128 stands for zero in the data rows.
Here are some numbered points:
[154 154 144 128 122 120 122 128 144 151 146 133] 0
[139 138 128 125 120 125 137 149 155 152 142 119] 1
[123 126 124 122 122 126 127 132 136 147 148 142] 2
[142 147 152 138 124 107  92  85  96 120 142 162] 3
[ 69  72  85 113 145 174 193 199 184 156 118  80] 4
[129 141 136 132 124 103  89  79  86 108 142 172] 5
[149 153 149 133 120 107  98 103 110 129 147 161] 6
[141 147 150 137 123 103  83  81  87 107 141 165] 7
[134 144 142 138 120 104  82  76  80 105 134 173] 8
[ 96  93 106 118 126 138 147 151 157 148 146 131] 9
[116 113 116 120 123 119 131 129 141 146 143 150] 10
[111 119 124 130 122 103  91  85  86 109 137 175] 11
[136 141 133 124 119 113 111 118 130 135 143 153] 12
[142 147 142 133 121 107  90  88  96 115 143 170] 13
[148 154 155 142 124  97  78  69  73 104 137 173] 14
[149 152 150 141 121 100  82  75  78 103 136 170] 15
[119 119 115 118 123 129 133 138 143 148 149 140] 16
[145 138 134 131 121 117 118 120 126 141 147 150] 17
[135 130 123 119 125 138 151 163 165 156 132 100] 18
[160 165 158 136 120 108  97  98 113 131 148 158] 19
[142 140 133 125 121 113 114 122 129 138 150 151] 20
[141 142 144 140 120 102  88  78  84 110 141 171] 21
[124 129 135 131 123 105  91  84  91 105 137 172] 22
[139 147 148 141 121  99  81  70  82 105 135 175] 23
[136 142 148 135 124  97  83  74  76 102 133 170] 24
[127 130 137 132 120 103  89  79  84 104 132 173] 25
[117 101  92 109 152 197 234 229 190 115  33   0] 26
[ 28  51  79 115 136 144 137 137 124 135 147 166] 27
[ 95  74  80 128 198 255 255 251 147  24   0   0] 28
[153 158 155 140 126  99  82  68  77 101 133 172] 29
[153 156 152 138 121 108  99  97 116 127 146 162] 30
[140 141 138 133 121 107 101 101 116 125 146 162] 31
[133 126 119 120 126 141 154 168 167 155 132  99] 32
[122 122 127 121 122 115 110 110 113 133 145 167] 33
[161 163 164 150 120  95  77  65  74 103 135 173] 34
[137 145 144 133 120 100  88  80  89 107 141 171] 35
[150 151 148 139 122 106  97  99 107 126 145 163] 36
[140 149 150 145 122 101  74  62  67  90 127 172] 37
[129 114 108 111 137 161 187 202 188 149  97  40] 38
[145 146 138 126 122 118 124 128 137 149 148 139] 39
[129 116 113 116 131 159 186 196 183 148 102  50] 40
[147 148 141 133 120 111  97 106 113 129 150 159] 41
[116 116 123 123 120 122 126 124 135 140 149 147] 42
[130 133 134 131 121 109 104 101 110 129 149 160] 43
[124 156 176 177 154 103  34   0   0   0   0  15] 44
[151 148 145 134 120 108 101 107 123 135 151 154] 45
[110 104 107 116 129 144 165 172 170 154 126  99] 46
[152 158 151 136 117 102  89  85  99 117 148 165] 47
[156 161 161 148 124  98  78  68  80 101 136 172] 48
[163 167 151 136 119 110 103 114 129 141 146 145] 49
[133 125 118 121 127 145 159 175 172 154 125  86] 50
[118 117 128 125 122 111 100  97 101 115 147 173] 51
[139 143 139 133 122 106  95  91 102 117 145 169] 52
[132 119 113 122 131 156 177 190 183 150 111  65] 53
[ 85  75  86 122 163 209 239 234 191 124  49   0] 54
[113 103  95 112 147 191 226 227 193 126  52   0] 55
[116 122 128 127 119 107  92  86  95 115 141 175] 56
[142 143 138 130 121 112 111 118 123 136 147 151] 57
[133 127 121 116 125 144 159 170 168 154 129  91] 58
[161 166 159 152 126  96  76  65  75  96 134 170] 59
[118 107 108 113 134 155 174 184 177 154 114  76] 60
[128 136 143 130 120 103  90  82  87 110 145 171] 61
[131 123 121 122 122 136 143 156 160 151 137 116] 62
[ 95 106 118 126 120 103  88  72  69  88 127 170] 63
[127 119 108 118 138 174 197 203 190 142  82  24] 64
[156 155 152 139 120 105  96  99 112 126 146 161] 65
[154 157 154 141 121 104  90  93 103 121 147 161] 66
[129 129 122 126 123 127 135 143 146 149 143 130] 67
[ 67  69  83 115 151 185 205 204 185 150 105  68] 68
[123 130 131 124 121 113 108 109 111 129 150 170] 69
[138 142 142 133 123 107  90  97 100 123 145 163] 70
[156 159 147 138 126 106 104 111 119 136 150 157] 71
[117 120 125 129 120 111 101 103 107 120 143 162] 72
[150 154 151 142 122 102  88  81  97 117 143 170] 73
[161 162 157 144 126  99  81  76  83 115 138 170] 74
[119 127 130 119 122 119 110 113 123 132 146 163] 75
[ 94  96 108 118 123 120 116 112 119 133 150 166] 76
[133 133 136 128 117 107 104 102 111 124 144 166] 77
[159 157 151 137 119 106  95 100 113 128 148 161] 78
[155 164 159 146 121  96  80  72  78 105 138 173] 79
[136 120 113 116 134 157 178 193 183 151 102  54] 80
[142 148 147 137 123 104  85  80  88 110 143 171] 81
[132 132 129 121 124 121 117 123 128 140 148 151] 82
[153 148 144 128 120 118 123 130 143 149 150 135] 83
[ 65  75  96 114 123 146 143 146 143 145 150 150] 84
[ 77  77  91 116 138 165 185 184 177 153 126  99] 85
[138 139 134 129 122 113 109 111 117 134 145 159] 86
[141 145 143 138 118 102  84  83  93 112 141 170] 87
[118 107 111 114 139 168 197 203 187 147  88  37] 88
[141 146 145 140 123 103  90  80  86 111 142 171] 89
[147 146 150 138 122 102  92  87  92 116 145 172] 90
[132 129 130 125 123 120 122 123 130 140 151 152] 91
[145 150 145 133 117 112 107 112 127 136 150 152] 92
[165 172 164 143 122 106  93  98 111 131 145 159] 93
[101 102 113 121 124 120 109 109 109 126 146 167] 94
[120 106 104 114 136 166 194 198 182 150  99  47] 95
[ 68  73  92 114 135 150 151 150 150 145 149 143] 96
[130 120 111 121 133 156 180 189 178 151 109  58] 97
[142 137 134 128 118 116 112 120 127 142 147 152] 98
[125 110 104 112 137 168 194 200 185 147  98  47] 99
[140 139 138 129 120 112 102 106 117 130 147 165] 100
[161 174 168 151 127  94  79  68  77 102 139 172] 101
[ 70  57  75 135 210 255 255 249 154  37   0   0] 102
[171 174 162 140 118 111  98 108 119 137 146 150] 103
[100  82  82 117 166 220 247 238 190  99  10   0] 104
[145 142 136 129 121 121 126 129 141 142 151 139] 105
[172 174 163 145 122 105  87  96 105 126 149 163] 106
[ 62  67  85 115 144 162 183 173 166 157 136 116] 107
[ 41  53  84 115 139 154 161 162 151 146 145 150] 108
[144 144 143 135 119  98  92  83  96 116 140 170] 109
[  8  33  76 117 145 161 166 160 153 144 152 157] 110
[114 117 125 126 127 111  98  97 101 119 144 171] 111
[154 160 154 138 120 100  90  83  94 112 147 169] 112
[113 121 124 129 122 105  97  90  92 110 139 174] 113
[104  97  98 113 137 169 194 199 185 153 105  59] 114
[138 133 137 127 121 114 109 113 125 133 151 160] 115
[126 130 133 134 122 103  87  77  86 101 139 170] 116
[167 173 164 148 124  97  94  96 107 133 146 160] 117
[156 169 151 137 119 105  98  98 114 131 148 162] 118
[111  97  91 112 159 210 239 240 186 108  16   0] 119
[145 143 141 135 123 110 109 112 118 135 149 158] 120
[111 110 111 115 131 145 156 164 171 151 131 106] 121
[137 145 143 136 120 102  81  76  81 108 135 174] 122
[154 164 153 137 121 101  94  92 103 126 149 169] 123
[132 114 106 113 141 180 209 219 190 135  55   0] 124
[137 142 139 135 119 104  92  87  93 117 140 170] 125
[ 77  90 104 116 127 120 105  95 101 114 138 173] 126
[106  99  99 111 133 158 174 183 176 155 124  89] 127
[116  94  88 117 171 229 255 245 175  76   0   0] 128
[153 146 137 129 122 111 116 124 130 142 152 144] 129
[137 140 138 132 121 108 102  98 106 128 146 165] 130
[148 154 145 131 123 109 101 101 116 133 146 161] 131
[ 67  81  96 112 129 133 139 131 130 136 152 159] 132
[142 146 137 136 119 106  99 103 118 136 150 163] 133
[109  99 105 111 142 162 186 193 182 150 110  60] 134
[162 165 158 135 124 110 109 116 131 145 149 142] 135
[168 171 162 146 125 105  88  93 103 129 148 159] 136
[163 160 145 137 120 113 124 127 142 146 146 127] 137
[138 134 135 134 119 109 100  98 106 126 146 163] 138
[ 90  93 113 118 123 117 106 101 103 119 143 173] 139
[145 151 150 135 119 100  84  88  95 115 141 167] 140
[133 120 117 116 134 152 170 186 182 154 115  71] 141
[156 156 150 138 122 104 100 100 109 132 151 157] 142
[150 153 148 138 119 107  99 104 113 131 150 159] 143
[ 78  75  87 115 145 171 197 200 181 154 109  71] 144
[140 127 117 117 131 162 182 200 188 147  92  38] 145
[149 149 138 132 119 115 119 130 139 146 144 136] 146
[126 113 102 113 137 178 206 216 193 139  75  14] 147
[148 148 146 130 119 110 106 107 118 136 150 156] 148
[131 125 126 122 118 127 141 145 154 151 142 124] 149
[118 109 102 114 134 162 182 197 182 152 106  57] 150
[142 151 142 139 122 105  93  90  95 116 144 171] 151
[150 149 134 124 120 121 126 137 150 149 144 127] 152
[118 117 116 119 123 131 139 145 149 153 139 130] 153
[138 131 124 122 122 131 147 157 160 156 135 114] 154
Which two points above are nearest to each new point, looking only along the 2 directions in which the numbered points spread most? Their numbers follow each, nearest first.
[121 121 117 116 121 132 141 145 150 149 145 127] >> 153 149
[120 109 108 113 133 160 175 188 177 155 114  71] >> 60 53
[ 70  49  73 137 221 255 255 246 130   2   0   0] >> 28 102
[122 114 118 120 123 131 133 137 144 147 148 141] >> 16 10
[166 163 156 141 122 106  99  96 110 134 148 159] >> 19 118
[ 79  70  83 120 178 233 255 246 182  94   7   0] >> 104 119
[104 115 116 123 120 110 108 103 111 122 146 168] >> 33 139
[121 126 128 130 116 107  97  92  96 114 146 167] >> 113 130
[112 106 105 116 127 144 159 176 170 156 127  98] >> 46 121
[ 72  55  77 129 207 255 255 249 155  38   0   0] >> 102 128
[ 89  93 100 113 131 142 151 156 151 151 144 131] >> 9 96
[140 144 136 131 118 113 110 110 118 137 150 155] >> 86 92
[ 47  58  80 112 141 157 164 163 155 151 147 140] >> 108 110
[163 165 153 137 121 109 112 126 133 144 143 136] >> 135 49
[ 87  93 105 119 124 121 121 114 118 128 145 165] >> 76 42
[ 93  99 114 113 124 124 115 119 122 133 145 161] >> 76 42
[133 123 121 119 126 137 157 166 167 155 130  97] >> 32 58
[119 105  96 112 148 192 221 227 191 129  48   0] >> 55 26
[164 168 159 142 123 103  94  93 105 123 146 161] >> 117 136
[149 150 150 140 121 102  77  77  81 106 140 172] >> 23 24
[114 119 123 125 124 115 111 117 123 136 150 158] >> 94 126
[113 108 116 120 129 127 127 130 137 139 151 153] >> 10 42
[109 100 101 113 136 154 172 180 172 155 127  89] >> 127 46
[ 99 105 111 120 121 122 117 119 118 134 145 164] >> 76 42
[171 172 162 143 124 102  91  98 110 134 145 156] >> 93 117
[106 110 114 121 121 121 111 115 118 132 147 163] >> 94 126
[122 128 131 130 122 107  98  89 100 115 143 173] >> 113 56
[146 138 131 120 122 135 154 161 169 161 129  93] >> 18 32
[ 99  91  98 114 139 168 193 199 186 151 104  63] >> 114 134
[100 100 110 115 125 132 135 138 136 142 146 146] >> 16 153
[118 110 108 117 127 145 167 174 174 155 128  98] >> 46 121
[101  96 103 117 130 143 153 159 159 151 141 127] >> 9 96
[  7  32  71 117 141 157 152 142 132 135 149 169] >> 108 110
[110 113 109 113 129 139 149 158 164 154 139 121] >> 9 121
[157 162 155 136 118 107  96  96 109 126 146 160] >> 19 118
[127 127 130 129 120 105  92  99 100 117 142 170] >> 113 130
[167 174 165 147 125 100  86  88 100 121 147 162] >> 24 15
[ 70  67  83 116 156 196 219 213 194 145  86  39] >> 68 147
[128 123 117 117 127 144 156 170 166 151 126  92] >> 58 50
[172 177 161 141 122 107 104 102 117 139 149 149] >> 103 19
[ 63  75  99 115 127 130 122 123 122 131 148 168] >> 132 10
[136 135 134 127 123 116 111 112 122 134 147 160] >> 115 86
[118 126 127 129 120 108  94  86  88 109 143 171] >> 11 52
[143 143 128 124 124 122 134 146 151 152 139 121] >> 1 67
[106 101 106 114 124 140 146 151 154 154 140 131] >> 9 153
[112 116 122 121 120 113 100 102 105 123 149 165] >> 69 33
[ 88  89 104 114 128 124 126 124 128 136 147 161] >> 10 16
[ 95  92 101 116 124 145 150 151 158 150 144 137] >> 9 96
[ 71  72  85 114 155 191 215 217 188 144  86  41] >> 68 147
[ 91  89 100 115 136 159 180 186 175 150 124  92] >> 127 85
[158 150 138 124 119 127 137 153 162 154 134 103] >> 1 154
[128 113 102 117 139 174 203 211 192 139  69  14] >> 147 64
[127 129 126 128 120 116 114 118 124 140 147 158] >> 75 20
[139 144 143 131 121 107  97  93 105 123 146 164] >> 70 6
[105 111 116 121 124 127 126 129 134 140 147 155] >> 10 42
[173 177 162 142 119 108 106 117 132 145 151 141] >> 49 135
[170 166 154 137 120 111 110 115 136 142 146 137] >> 135 49
[124 111 106 117 140 171 199 209 189 144  80  26] >> 64 88
[147 142 135 131 120 121 127 138 144 148 145 132] >> 152 105
[139 141 136 130 120 109 101 102 110 127 149 160] >> 31 138
[117 111 109 119 126 132 139 149 150 150 146 130] >> 153 149
[134 131 134 128 120 111 110 103 113 129 149 164] >> 72 43
[ 47  55  84 115 142 162 165 163 158 154 146 141] >> 108 110
[132 135 135 128 116 109  98  93 105 122 146 167] >> 113 130
[137 133 135 134 116 108 104  99 112 126 147 167] >> 133 77
[111 108 109 117 123 128 134 141 139 147 146 144] >> 16 10
[153 173 177 172 137  91  44   6   0  23  67 135] >> 44 59
[139 144 139 131 121 109 106 116 123 140 147 155] >> 86 72
[102 100 102 116 130 146 158 163 158 151 143 116] >> 121 9
[132 117 108 118 133 161 186 195 184 153  97  51] >> 40 80
[117 117 112 119 128 145 160 167 170 155 131 105] >> 121 46
[ 93  94 107 116 122 127 127 125 132 135 150 160] >> 10 16
